In the data rows, 128 means zero.
Some points, each followed by its number:
[119  95 118 119  99 117 100 121 120 120 122 122  99 118  95 120  96  96 118 119  95  99  94 120  97  97 121 119 117  97  96  95] 0
[ 99 143 102 103 145 104 143 101 106 131 130 104 143 104 144 103 144 145 101 105 142 146 144 102 143 143 103 103 104 143 142 144] 1
[ 98 118 102 101 122 101 119 101 101 130 129 100 120 103 119 101 121 121 100  99 119 120 119  99 118 121 100 102 100 119 119 120] 2
[112 132 108 108 132 113 132 109 110 137 136 112 133 109 133 108 133 132 109 107 134 132 134 109 131 133 107 109 110 133 134 134] 3
[104 140  99 101 138 103 139 103  99 130 131 104 141 103 138 104 139 137 104 104 140 139 139 103 140 138 105 105 102 139 139 139] 4
[131  85 132 133  84 132  86 132 131 116 113 134  88 131  84 133  84  84 132 130  87  85  85 132  88  85 133 132 130  83  85  84] 5
[181 187 184 186 188 188 184 188 186 180 192 182 187 184 191 183 193 188 189 193 183 190 191 190 186 187 185 184 181 187 190 190] 6
[228 213 237 231 214 225 211 228 226 243 243 227 213 227 209 227 222 221 224 230 220 214 218 226 213 207 233 227 227 212 214 212] 7
[109 150 108 109 150 109 154 109 112 133 130 109 152 110 151 112 148 150 106 108 151 148 150 107 149 151 106 109 107 151 151 150] 8
[109 151 109 111 154 107 150 108 111 132 134 111 151 107 151 109 152 151 110 105 156 150 150 111 151 153 108 108 107 149 153 150] 9
[103 145 104 105 148 102 145 101 105 130 132 105 145 102 145 103 146 144 104  99 150 144 145 105 146 146 102 103 101 143 147 144] 10
[110 111 107 111 108 107 112 109 106 129 128 106 112 108 115 108 110 115 108 106 111 111 110 109 110 111 109 106 108 111 108 110] 11
[158  74 159 164  71 159  74 158 154  93  92 159  71 158  76 164  69  74 160 161  70  69  68 161  78  69 160 160 157  70  68  73] 12
[147 146 146 146 143 147 142 146 148 112 110 146 146 147 145 147 143 146 146 144 145 145 142 147 147 141 147 144 146 150 142 144] 13
[103 143 104 105 145 102 142 103 105 130 132 105 143 102 142 104 144 142 104 100 148 142 143 106 143 144 102 103 102 141 145 142] 14
[117  93 116 117  92 121  96 118 120 123 123 119  97 118  93 117  98  92 120 119  97  94  91 118  97  94 119 118 119  94  96  94] 15
[127 163 128 126 163 128 163 128 131 150 151 129 161 129 160 128 162 163 128 132 162 163 160 128 164 160 127 132 130 162 163 163] 16
[129 170 128 128 168 128 166 129 129 145 141 128 170 128 170 129 169 169 127 127 168 169 165 129 171 165 129 126 128 173 165 166] 17
[246  36 239 252  36 244  44 251 237   7   1 244  38 245  35 242  32  40 250 241  37  38  47 245  33  37 246 244 241  35  32  40] 18
[120 166 119 120 163 119 160 119 121 139 135 121 165 119 164 117 166 163 117 120 162 164 164 120 163 164 120 120 119 160 157 164] 19
[116 150 119 117 154 118 153 119 118 136 135 116 152 120 151 117 155 150 117 117 153 154 155 119 153 154 117 119 117 153 154 155] 20
[106 146 103 106 145 103 142 103 105 131 131 109 145 105 144 106 143 145 104 105 143 144 139 106 142 146 108 106 105 145 143 145] 21
[108 106 106 102 110 105 108 102 102 130 130 103 109 102 109 103 110 111 103 103 110 109 110 104 110 111 104 102 106 111 108 110] 22
[103 142 101 102 141 104 141 103  98 130 130 101 144 103 145 102 142 144 104 103 141 142 141 102 141 141 102 105 102 143 145 143] 23
[102 126 105 103 125 103 124 106 103 131 131 104 128 106 127 103 126 127 102 103 126 126 125 104 126 129 101 101 106 125 128 126] 24
[125  88 126 126  87 126  89 126 126 121 118 128  92 124  87 126  87  86 125 123  91  89  90 125  90  89 127 126 124  86  89  88] 25
[150  75 149 152  71 150  70 150 153 100 106 150  71 149  70 151  68  70 157 150  78  73  74 154  72  73 153 149 149  71  72  71] 26
[255  23 255 255  26 255  19 255 255   0   0 255  21 255  19 255  30  23 255 255  22  23  30 255  26  24 255 255 255  28  19  23] 27
[100 131  99 102 130  98 132  99  99 131 129  98 132  99 131  97 133 133  99  98 132 135 133  95 132 133 103  98  96 132 131 131] 28
[149 181 150 149 179 152 186 147 147 160 158 149 180 151 183 149 180 183 149 149 185 177 182 150 183 182 147 148 149 182 183 180] 29
[137 175 140 138 169 140 171 139 140 151 150 140 171 139 173 139 172 170 141 139 173 165 169 141 172 169 140 138 140 166 172 170] 30
[101 120  97  97 121 103 122  98  99 130 129 102 122  98 123  95 122 121  98  95 123 122 124  97 120 122  95  98 100 123 123 123] 31
[101 128 100 103 127 100 129 101 101 130 129  99 129 100 127  98 129 129 100  99 128 131 129  97 128 129 104  99  97 128 128 127] 32
[129 165 128 128 161 128 166 127 128 143 141 129 164 128 169 128 166 165 127 128 169 168 169 128 164 169 128 127 128 165 164 161] 33
[140  98 142 139  92 142  95 139 139 115 116 139  97 139  93 138  95  92 139 140  96  94  95 140  94  92 139 141 141  94  96  92] 34
[103 109 105 105 107 103 108 106 105 129 130 103 111 109 109 105 109 109 102 105 108 112 108 105 108 113 102 107 103 107 111 109] 35
[100 137 100  99 138 101 138 103  98 129 132  99 137  99 140  97 137 136 100 100 139 138 136  98 137 137 100  98  99 138 140 136] 36
New points follow, each followed by the numbers of its two nearest points above, nearest first.
[138 181 141 139 175 141 178 140 141 152 150 141 177 141 180 141 177 176 141 140 179 170 174 142 179 176 141 139 140 172 178 176] 30 29
[132  86 131 131  85 131  84 131 133 116 116 131  88 132  82 132  85  80 131 134  85  79  83 131  83  85 132 133 132  83  82  83] 5 25
[121 160 122 119 161 120 164 121 119 138 138 120 160 122 165 119 163 162 121 121 161 165 162 119 166 163 121 121 121 163 164 164] 19 33
[161 192 163 167 193 168 188 163 162 169 168 161 190 164 193 163 193 191 164 165 190 190 194 166 190 194 171 163 163 188 186 187] 29 6
[116 120 116 117 117 115 117 116 114 134 135 118 116 117 116 117 116 118 117 116 117 116 119 116 116 117 118 119 121 117 118 117] 11 35
[113 109 115 113 111 112 111 113 112 129 128 114 109 115 111 113 109 110 111 112 110 107 111 113 107 111 110 111 110 113 112 108] 11 35
[192 204 195 197 205 198 200 200 197 190 204 192 203 194 209 194 210 205 201 205 198 207 209 201 201 203 195 195 192 204 207 207] 6 7
[180  65 181 183  64 184  64 180 179  69  73 176  61 179  56 180  60  59 175 177  59  64  68 179  60  65 177 181 176  59  62  61] 12 26
[102 118  98 100 118  99 117 101 103 129 131  98 116 101 120 102 120 120 102  97 118 120 118  99 119 119 101 101  99 118 119 116] 2 31
[255  52 255 255  50 255  52 255 255   0   3 255  54 255  54 255  45  58 255 255  58  53  54 255  53  54 255 255 255  63  57  65] 18 27
[111 120 109 108 116 109 116 109 110 131 131 109 115 108 119 108 119 117 111 110 117 116 118 113 119 120 111 108 110 117 116 117] 11 2
[190  66 186 190  64 195  62 189 188  57  64 187  59 197  61 189  66  62 191 190  62  62  63 190  60  60 193 195 196  59  62  63] 12 26
[102 132 101 100 134 101 134 103 104 132 131 102 133 104 133 102 134 134 103 102 133 133 133 101 133 134 103 102  99 132 134 131] 28 32
[114 119 113 112 117 113 116 117 111 118 119 114 117 117 116 110 117 118 115 116 116 118 117 114 117 116 115 115 112 117 118 117] 11 35
[ 98 127  96  96 128  97 128  99 100 130 129  98 128 100 127  98 128 128  99  98 128 128 127  97 128 128  99  97  94 126 127 126] 32 28
[102 116  99 100 116 100 115 100 104 129 129 101 117  99 116 101 117 116  99 104 120 115 115 101 117 116 102 101 102 116 116 119] 2 31
[215  52 217 216  43 212  50 211 219  37  37 214  45 217  43 212  45  44 215 218  49  44  47 208  43  42 216 208 215  43  42  55] 18 27
[102 127  96 100 128  99 129  96  98 130 130  96 127 100 128 101 128 127  95 102 126 128 126 100 127 127 102  95 101 127 128 128] 32 28
[ 99 135  99  98 136 101 136 103  97 129 133  98 135  98 139  96 135 134  99 100 136 137 135  97 135 135 100  97  98 137 138 135] 36 28
[199 198 200 201 207 198 204 197 198 208 207 204 206 199 200 197 203 206 200 198 201 203 202 198 210 209 197 197 201 207 196 206] 6 7
[227  53 220 231  54 224  59 230 218  26  20 224  55 225  53 223  50  56 229 221  54  54  63 225  50  54 226 225 222  52  50  57] 18 27
[119 162 120 119 161 119 163 119 122 140 136 119 163 120 160 121 160 162 119 118 158 158 159 118 160 165 119 119 119 163 164 159] 19 20
[123 148 123 121 149 121 153 122 121 134 135 122 148 124 153 120 151 150 122 122 149 154 150 121 154 151 122 123 123 152 152 153] 20 19
[178 185 171 174 195 173 190 180 178 182 181 179 188 178 187 180 188 187 176 170 190 188 185 174 187 186 171 174 175 186 184 189] 6 29
[139  83 141 139  77 141  81 138 137 108 110 138  83 138  78 137  80  77 138 140  81  81  81 138  79  77 138 141 141  80  81  76] 5 34
[103 141 101 102 140 103 141 103  98 130 130 101 143 104 145 102 142 143 104 104 141 141 140 101 140 140 102 106 102 143 144 142] 23 4
[111 109 108 107 109 108 109 109 112 124 124 108 109 108 110 109 110 109 108 112 113 108 108 109 111 109 109 109 111 110 109 112] 11 35
